In the data rows, the value 128 means zero.
Here is a table of points, one per row:
[130 115 140 123 134 134 118 148 156 116 117 143 131 115 141 130 136 116
 119 185 127 144 118 118 118 115 112 141 112 141 134 112]
[128 121 111 148 194 114 142 118 142 134 123 102 201 120 136  85 116 134
 154 122 149 115 139 161  79 135 144 136 156 136 113 120]
[128 143 134  99 133 140 122 139 131 123 143 145 136 147 109 135 136 135
 145 141 125 136 147 145 138 133 129 109 143 109 137 136]
[128 120 129 138 116 122 133 131 139 137 110 104 109 128 128 129 128 140
 138 127 140 110 135 140 170 134  73 128 135 127 130 129]
[128 143 131  98 128 143 122 135 128 124 141 136 135 145 111 132 134 125
 143 139 125 138 145 147 137 132 171 112 140 110 132 138]
[128 145 137  99 136 139 121 143 133 121 145 131 138 150 106 138 140 140
 145 142 123 136 148 142 137 134 106 106 143 106 139 134]
[128 234 109 102 141 101  98  99 137 106  88 126 146 103 153 160 106 162
 176 118 100 108 152  92 157 146 135 153  65 153 106 144]
[128 123 135 146  97 124 134 112 139 154 117 161  97 116 140 106 122 161
 137 120 162 185 141  40 172 139 149 140 139 140 110 141]
[128 124 125 128 138 152  89  56  82 104 116 132 128 116 140 124 148 129
 118 197 126 147 116 122 122 113 110 140 125 139 148 105]
[128 124  81 117 142 148 143 130  98 148 128 128 161 119 137 190 110  65
 109 123 163 167  71 111 118 246  94 137 125 137 106 175]
[128 143 132  99 130 141 122 136 129 124 141 147 135 145 111 133 133 129
 145 139 126 136 146 147 138 133 155 111 142 111 135 137]
[128 129 206 121 144 168 158 103  97 165 125 109 137 127 129 143   0 114
 118 118  90 151 121 121 123 114 118 129 122 129 179 102]
[128 120 122 137 107 128 134 122 134 138 107  72 107 124 132 121 125 118
 133 124 141 115 128 143 167 131 162 131 128 131 120 133]
[128 107 144 128 127 125  86 192  48 114 107 138 132 115 142 130 143 127
 123  77 120 142 124 127 125 122 152 142 132 141 146 119]
[128 119 118 138 109 124 138 120 138 132 123 143 106 124 131 125 114 136
 155 123 144 104 134 142  86 134 136 134 140 132 124 134]
[128 115 121 137 108 121 134 124 131 144 103 171 104 120 136 125 115 135
 143 123 146 107 134 149 174 132 117 136 137 136 129 134]
[128 121 121 138 112 124 138 124 141 130 126 126 108 127 129 127 118 140
 154 124 142 105 135 138  85 135 110 129 140 129 125 132]
[128 148 157 108 153  88 121 127 136 120 140 139 106 156 100 110 134 178
 148 140 120 131   0 150 139 165 155 100 134 100 136 134]
[128 128 101  94 211 102 137 134  85 138 131 137  34 143 113  54 110  64
 101 127 147 106 178  96 115 170 113 113  65 113 118 121]
[128  84 118 108 138  87  97 104 147  90  96 127 151 134 122 174 105 186
  95 112  90  92 164  81  89 162 128 122  95 122 114 159]
[128 116 141 123 134 136 118 147 157 114 118 115 132 117 139 130 139 112
 116 185 125 146 116 116 116 115 123 139 110 139 132 112]
[128 136 130 136 116 137 130 115 147 144 124 128 112 120 136 106 124 161
 146 121 162 189 141 147  90 133 110 136 115 136 103 132]
[128 119 130 116 135 121 197 188 165 194 132 149 138 117 139 140 162 131
 117 100  91 152 123 117 124 118 121 139  95 138 167 118]
[128 120 120 138 111 124 138 123 140 132 125 140 107 125 131 127 116 140
 155 124 144 104 135 140  86 135 116 131 140 131 125 133]
[128 118 125 137 112 123 133 128 136 140 107 123 107 125 131 127 123 135
 139 125 142 110 134 143 171 133 100 131 135 131 128 131]
[128 118 127 152 108  99  66 100 127  96 218 130 103 110 146  94 117 107
 144 108  81 166 132 132 148 134  84 146 168 146 109 132]
[128 131 111 105  64 120 136 124  95 135 130 131 180 136 120  60 111  97
 110 127 141 102  97 109 119  86 125 120  89 120 117 184]
[128 132 116 105  69 117 136 130  99 134 133 132 182 139 117  64 115 109
 112 129 140 101 100 106 119  87  74 117  92 117 123 181]
[128 116 142 123 135 135 118 148 158 114 119 117 132 117 139 130 139 114
 117 185 125 146 117 116 116 115 114 139 110 139 133 112]
[128 131 117 121 140 142 167  97  93 179 133  89 137 121 134 133 180 138
 112 114  87 159 119 118 125 116 131 135 104 135 177 110]
[128 117 119 137 106 126 134 121 131 141 104 124 105 120 135 121 118 122
 138 122 144 111 130 147 171 131 158 135 132 135 122 134]
[128 108 152 122 135 136 105 161 158 103 116 118 134 128 128 132 144 109
 120  79 130 148 118 117 116 116 111 128 116 128 137 115]
[128 138 122 150 107 121 138 117 141 137 117 130 106 124 132 113 119 151
  37 125 144 113 137 145 100 141 145 132 162 132 120 136]
[128 143 132  99 130 142 122 136 129 123 142 135 135 146 110 133 135 128
 144 140 125 137 145 146 137 132 159 110 141 110 134 137]
[128 107 150 122 133 136 105 160 157 104 114 132 133 126 130 131 141 107
 121  78 131 148 118 119 117 116 121 130 117 130 137 116]
[128 121 125 137 111 127 133 125 137 136 109  63 109 127 129 124 129 124
 133 126 139 114 130 140 166 132 133 129 129 129 122 131]
[128 134 125 136 111 138 130 110 142 147 120 149 110 116 140 103 118 154
 147 119 165 189 140 152  91 132 148 140 115 140 100 134]
[128 114  98 143 107 115 187 109 135  48  92 142 104 125 131 106 112 115
 138 115  61 161 130 147 167 131 118 131 151 131 114 136]
[128 124 122 138 111 128 137 122 142 127 128  68 110 130 127 125 124 130
 148 125 139 109 132 135  80 134 139 127 135 127 120 132]
[128 122 179 122 138 157 158 106  94 158 123 151 133 127 129 145 165 111
 123 119  92  92 117 122 122 115 128 129 126 129  31 106]
[128 128  84 142 111 110 142 126 137 172 116 116 110 124 132 105 127 140
 145 126  30 171 135 142  88 135 115 132 143 132 123 137]
[128 139 144 110 122 130 128 139 137 117 161  98 128 154 102 140 144 142
 144 143 118 130 149  23 128 142 144 102 168 102 141 142]
[128 116 135 129 129 124  99 181  49 124 111 126 130 106 150 129 140 134
 120 184 114 139 123 124 124 121 144 150 125 150 142 115]
[128 122 153 118 141 154 162  95  96 139 142 135 134 122 134 156 167 143
 124 112 202  90 121 116 124 116 114 134 103 134 182 106]
[128  94 129 100 143  79 107 101 139 105 199 119 160 106 150 162 114 147
  83 113 105 105 157 188 158 152 151 150  63 150 115 152]
[128 121 124 139 116 121 137 128 143 130 127 139 109 129 128 130 120 149
 156 126 142 103 138 137  86 136  74 127 142 128 130 131]
[128 122 118 145 109 113 118 159  35 139 121 119 108 118 138 128 123 164
 156 124 130  99 142 144  92 142 121 138 155 138 136 134]
[128 143 133  99 131 141 122 138 130 123 142 144 136 146 110 134 135 133
 145 140 125 136 147 145 138 133 140 110 142 110 136 136]
[128 117 125 123 135 146 216  75  95  47 126 157 130 121 135 134 155 122
 123 102 121 141 117 121 120 115 139 135 120 135 168 111]
[128 107 112 120 133 146  56  57 171 210 117 167 127 130 126 139 148  90
 123 101  98  84 106 118 121 109 142 126 129 126 172 112]
[128 138 124 150 109 120 138 120 142 137 118 137 106 125 131 115 120 156
  38 126 144 112 139 144 100 142 121 131 164 131 123 135]
[128 107 150 122 134 135 105 160 157 105 114 136 133 126 130 131 141 109
 121  79 131 148 118 119 117 116 117 130 117 130 137 116]
[128 114 137 123 131 136 119 143 154 116 115 136 130 113 143 127 134 107
 117 183 127 146 115 120 117 114 149 143 110 143 130 114]
[128 144 135  99 133 140 122 139 131 123 143 138 136 148 108 135 137 134
 145 141 124 136 147 144 137 133 132 108 142 109 137 136]
[128 255 136 131 134 132 117 159 151 102 122 131 125 105 151 129 138  90
 107  90 121  81 106 118 108 111 120 151 142 151 148 103]
[128 105 145 122 129 137 106 155 153 106 111 144 131 122 134 127 136  99
 121  76 133 148 116 123 118 115 161 134 116 134 133 118]
[128 118 137 127 139 154  75  70  85  91 114 105 132 129 127 126 157 122
 119  92 129 151 116 121 120 115 105 127 130 127 151 107]
[128 118 117 147 197 110 138 125 138 144 106 120 201 119 137  87 121 139
 142 124 149 118 140 165 167 134  97 137 155 137 121 118]
[128 149 137 223 139 136 118 142 126 120 148 147 141 157  99 147 137 131
 134 142 119 133 139 132 137 132 118  99 105  99 139 137]
[128 131  96 119 193  79 142 118 103 146 125 119 108 129 127 199 107 103
 115 124 164 170 103 122 120  22 115 127 143 127 101 209]
[128 162 139 111 131 136 122 137 133 127 137 134 135 148 108 124 141 151
  27 143 124 144 151 147 152 140 134 108 166 108 134 138]
[128 144 133  99 131 142 122 138 130 122 142 131 136 147 109 134 136 130
 144 140 124 137 146 145 136 133 148 109 141 109 135 136]
[128 121 125 137 111 127 133 126 137 136 109  67 109 127 129 124 129 125
 134 126 139 114 130 140 167 132 130 129 129 129 123 131]
[128 115 140 123 134 134 118 147 156 115 117 135 131 116 140 130 137 115
 118 185 126 145 117 118 117 115 117 140 111 141 133 112]
[128 123 182 122 141 157 157 109  96 156 125 138 135 129 127 147 169 114
 122 120  91  92 118 119 121 116 110 127 126 127  32 104]
[128 138  83 111  62  45 140 115 100 145 128 132 165 147 109 176  99  97
 116 126 167 166 123 119 123 109 121 109 119 109  98   8]
[128 123 119 138 108 129 138 118 140 128 126  75 108 127 129 122 121 124
 148 123 140 110 130 138  81 133 167 129 134 129 117 134]
[128 143 132  99 129 142 122 136 129 123 141 139 135 145 111 133 134 128
 144 139 125 137 145 146 137 132 161 111 141 111 134 137]
[128 148 133 222 134 138 119 137 123 121 145 141 140 154 102 143 134 120
 132 140 120 135 136 135 136 130 164 102 103 102 134 140]
[128 124 142 142 106 103 154 121 138 142 246 115 106 104 153 121 131 115
 144 127 152 109 133 126 148 134 134 152 136 152 134 131]
[128  98 127 125 126 121 127 151 147 105 116 164 125 117 139 148 124  89
 127 185 110  59 110 114 114 115 150 139 136 139 153 116]
[128 143 134  99 132 140 122 139 130 124 142 155 136 146 110 135 134 136
 146 140 126 135 148 146 138 133 130 110 143 110 137 136]
[128 110  36 118 152 213 113 175 138 108 193 125 123 124 132 135  74 197
 108 108 118  96  86 102 160  84 132 132 107 132  83  75]
[128 109 119 158 178 100 146 118 137 143 118 131 187 118 138  87 116 139
 144 122 147 110 140  52 162 141 162 138 181 138 122 128]
[128 117 123 137 110 122 134 126 133 142 105 149 106 122 134 126 119 136
 141 124 144 108 134 146 173 133 106 134 136 134 129 132]
[128 122 129 138 115 125 133 130 140 135 112  58 111 131 125 127 133 132
 134 128 138 113 132 137 166 133  93 125 131 125 126 129]
[128 148 133 222 136 137 119 138 124 121 146 151 140 154 102 145 134 124
 133 141 120 133 137 135 137 131 148 102 104 102 137 139]
These points spread out most along one direction. Take the direction at right angles to it along which they spread out most. Go by this last direction. How many in every 100 of the points above lie lower along it than each point below? Answers are rounded to whole numbers. More than half of the points above lie lower than the first one.
[130 115 140 123 134 134 118 148 156 116 117 143 131 115 141 130 136 116
 119 185 127 144 118 118 118 115 112 141 112 141 134 112] 77
[128 121 111 148 194 114 142 118 142 134 123 102 201 120 136  85 116 134
 154 122 149 115 139 161  79 135 144 136 156 136 113 120] 52
[128 117 125 123 135 146 216  75  95  47 126 157 130 121 135 134 155 122
 123 102 121 141 117 121 120 115 139 135 120 135 168 111] 96
[128 129 206 121 144 168 158 103  97 165 125 109 137 127 129 143   0 114
 118 118  90 151 121 121 123 114 118 129 122 129 179 102] 91
[128 118 137 127 139 154  75  70  85  91 114 105 132 129 127 126 157 122
 119  92 129 151 116 121 120 115 105 127 130 127 151 107] 94
[128 255 136 131 134 132 117 159 151 102 122 131 125 105 151 129 138  90
 107  90 121  81 106 118 108 111 120 151 142 151 148 103] 69
[128 143 132  99 129 142 122 136 129 123 141 139 135 145 111 133 134 128
 144 139 125 137 145 146 137 132 161 111 141 111 134 137] 12
[128 131  96 119 193  79 142 118 103 146 125 119 108 129 127 199 107 103
 115 124 164 170 103 122 120  22 115 127 143 127 101 209] 68
[128 121 121 138 112 124 138 124 141 130 126 126 108 127 129 127 118 140
 154 124 142 105 135 138  85 135 110 129 140 129 125 132] 43
[128  94 129 100 143  79 107 101 139 105 199 119 160 106 150 162 114 147
  83 113 105 105 157 188 158 152 151 150  63 150 115 152] 58
[128 118 127 152 108  99  66 100 127  96 218 130 103 110 146  94 117 107
 144 108  81 166 132 132 148 134  84 146 168 146 109 132] 21
[128 145 137  99 136 139 121 143 133 121 145 131 138 150 106 138 140 140
 145 142 123 136 148 142 137 134 106 106 143 106 139 134] 16
